Turns, then the turns between two rows, first turn first; the first pair answered
turn Gir:
[  2  -8  -4  12  16  -3  -5 -38  12   8 -10  -1  41  -9  15   8  13  -6
   8  -1  -5 -20  -4  -7   0  22  15 -32  23  -1] => [ 25 -14   5  27  33   4 -16 -16  18  34 -25  -5  10  12 -12   6 -11  12
  14  -4  -4  22 -23   0   1  13  -4   4 -26  11]
[  9   3   8  14  -8   4 -17 -35  26  18  21  18 -16 -16  17  19  11  -8
  25  -8  21  -5  18  10 -23 -11  -7   1  14  19] => [ -4   1  16  15  -7   0 -21 -13  12  17  12   8 -41 -11 -11  18   2  10
  37  -6  24  13  -2  14 -23 -30   9  19  -8  16]
[-22 -22 -25 -35 -10   5  -8   1 -18 -31  -1  -1  14  47 -14  26  -4 -25
 -24  34  43   0  10  20   2 -11  -9  -7 -29 -12] => [-10 -26 -31 -31  -7   4  -9 -10  -5 -26   2   7  26  48   3  25  -1 -32
 -29  30  44  -4  16  18  -3  -4 -24 -11 -24  -6]
[-39  -9   2  -4  24   4   6   7   4 -18  -4  10 -13 -14 -15  -4   5   6
  39  -5   3 -15  -4   6   1 -18  34 -26  17 -23] => [  6 -14  -3   9  34   3  10 -19  36  14   7  19  15  -6  36  -5   7 -26
  21 -10 -16 -10  15  -2  -8  -3 -12 -32   6  11]
turn soz:
[ 21 -25  34   1  14   4   3  13   6  -3 -10   4 -26   7 -30   2 -27  -4
  -1  19 -12   8 -16   1  12  -3 -17   3 -19   3] => [ 35 -21  30   1  15  -1   7   9   6  -9 -10   4   0   8 -18  -7 -29 -19
 -20  24 -21   3 -11  -5  17  15 -22 -10 -17  -3]
[ 17   7 -28  19  30  -9  14  18  21  15  16   8  -2  16  18  19   3   8
  12  -3  35  -1   7  -9  -6   4  16 -11  10   6] => [ 13   5 -31  17  30  -7  17  15  14  12  13  12   0  15  15  21   2   5
   8  -4  36  -9   4 -14  -7   5  25 -17  13   2]
[ 29   6  10  31 -18  -6  -9   7  38  -4  -4 -25  27  25  -9  28 -28  13
 -21  -1  10  13 -39   4   3  32 -54  28  28  19] => [ 27   4   7  20 -21 -11   1   1  34 -21   3 -25  44  21  -2  20 -24  -1
 -30  -1  11 -10 -35   1   0  42 -43  14  47   9]
[ 38 -15 -13   9  32  12   1  12 -24  26 -23   3  18  17   0  -9 -25  -1
  -8  17 -19  27  -6   1  -9 -13 -47   1 -37  27] => [ 41  -7 -20  -1  21   1  16  -6 -30   6 -16   3  57   8  18 -16 -15 -17
 -28  17 -26  -3   5  -4  -5   5 -31 -24  -9  12]
turn boper:
[-40 -38 -21 -33  21  39  -5   4   5 -12  23  25 -35 -14  31  33  19 -34
  39  20   6 -25  52   6 -12  18  -6 -22  31  23] => [-60 -35 -21 -36  30  35   0  45 -22 -33   6   1 -54  -3 -33  19   7 -16
  33  36   6 -14  24  -2  -2   7  23  -3  12 -13]
[-21  -9  20  13   7 -24  23  65  -9  -3 -20  -2  24  -6  17 -16  -9  -2
  -9  19 -31   8  -4 -12  26 -15 -26  19 -14 -30] => [  1 -10  17  17   9 -21  25  40  11  17  -6   8  35 -10  54  -4  -3 -17
  -9   6 -37   2  12 -11  22  -6 -49   7  -5  -5]
[  5  18  30  21  41 -35   6   9  -7  -9 -19  15  -6  14  11  30  13  19
 -18  -1   3  16 -10   3   1 -20 -29 -12  31 -12] => [  1  16  27  16  39 -36   4   6  -5 -13 -16  15 -10  11  13  34  16  18
 -16  -2   9  11  -8   2  -4 -20 -28 -10  36 -13]
[ 17  -6  -9  -1   7   0  -1   0   1  -6   4   0   8   2  12  -9   7  -5
  -5   1 -16  -4  11   3 -20   1 -10  -8 -14   8] => [ -2  -5  -9   2   3   1  -4  -7   2 -13   3   4   2  -8  12  -4  16  -8
   6   0  -5 -16  16   3 -23  -8  -4 -15  -4  10]
Pairs:
Each pair is 2 to 4 turns apart.
[ 59  -9   2   4  19   1  -2   9  16  41 -10  -3  10  20  13 -11  -7  -6
 -32   5 -17  28   0  -3  -5  24 -37   7 -43   3] => [ 12  -4 -12 -23  -5  -4  15 -15   1  -7   1  -1  45 -14  28 -11  26 -24
 -31   2  -7 -35  14 -11  -1  34   9 -45  26 -30]  Gir Gir
[  2  -7  23  26  23  11 -11  31   4  19  -8  -6 -48  21 -24   4 -21  12
  14   3   3  41 -18  10  -1 -24 -14  41 -40   7] => [ 46  -1  -7   7  20 -15  25  -2  12   1   6  -9  56  18  35 -23  -7 -37
 -44  13 -19  -3   1 -16   7  36 -19  -9 -12 -12]  soz soz
[ 21   7   5  20  22  -9  18  -9   0   6  -2  22  42  15  25 -34   0 -10
 -25  11 -25  12   7 -13   6  13  -2 -15  -8 -14] => [ 10  -2  18  27  16   3  -3   4  10  30  -4  29 -15  15   7 -20  -9  12
   6   0  -9  41  -4   0   2 -15 -15  16 -33   9]  boper Gir
[ -8   1  16   9   7  -8 -10  24 -20   5 -17 -11 -23   9 -31 -10 -13  29
  14  13   9  22 -17  10   5 -11   6  32 -31  -3] => [ 15   2  14  10  -3  -4 -17 -21  15  30   6  18  -9  -3  35   7  -5   0
  19  -7   3  11  16  14  -4   0 -27  15 -10  38]  boper boper
[ 11 -11  -6   0  -6   4   2 -27   3   8  11   9  22 -14  24   3   0 -15
   9 -18   4 -14   6   9 -11  12  -9 -15  41  17] => [ -4 -11  -4   2  -1   0   8  21 -32  -7  -8 -19   9   4 -40 -12 -13   7
  -2   0   4   1 -22   4  -1   6  19   5  13 -19]  boper boper
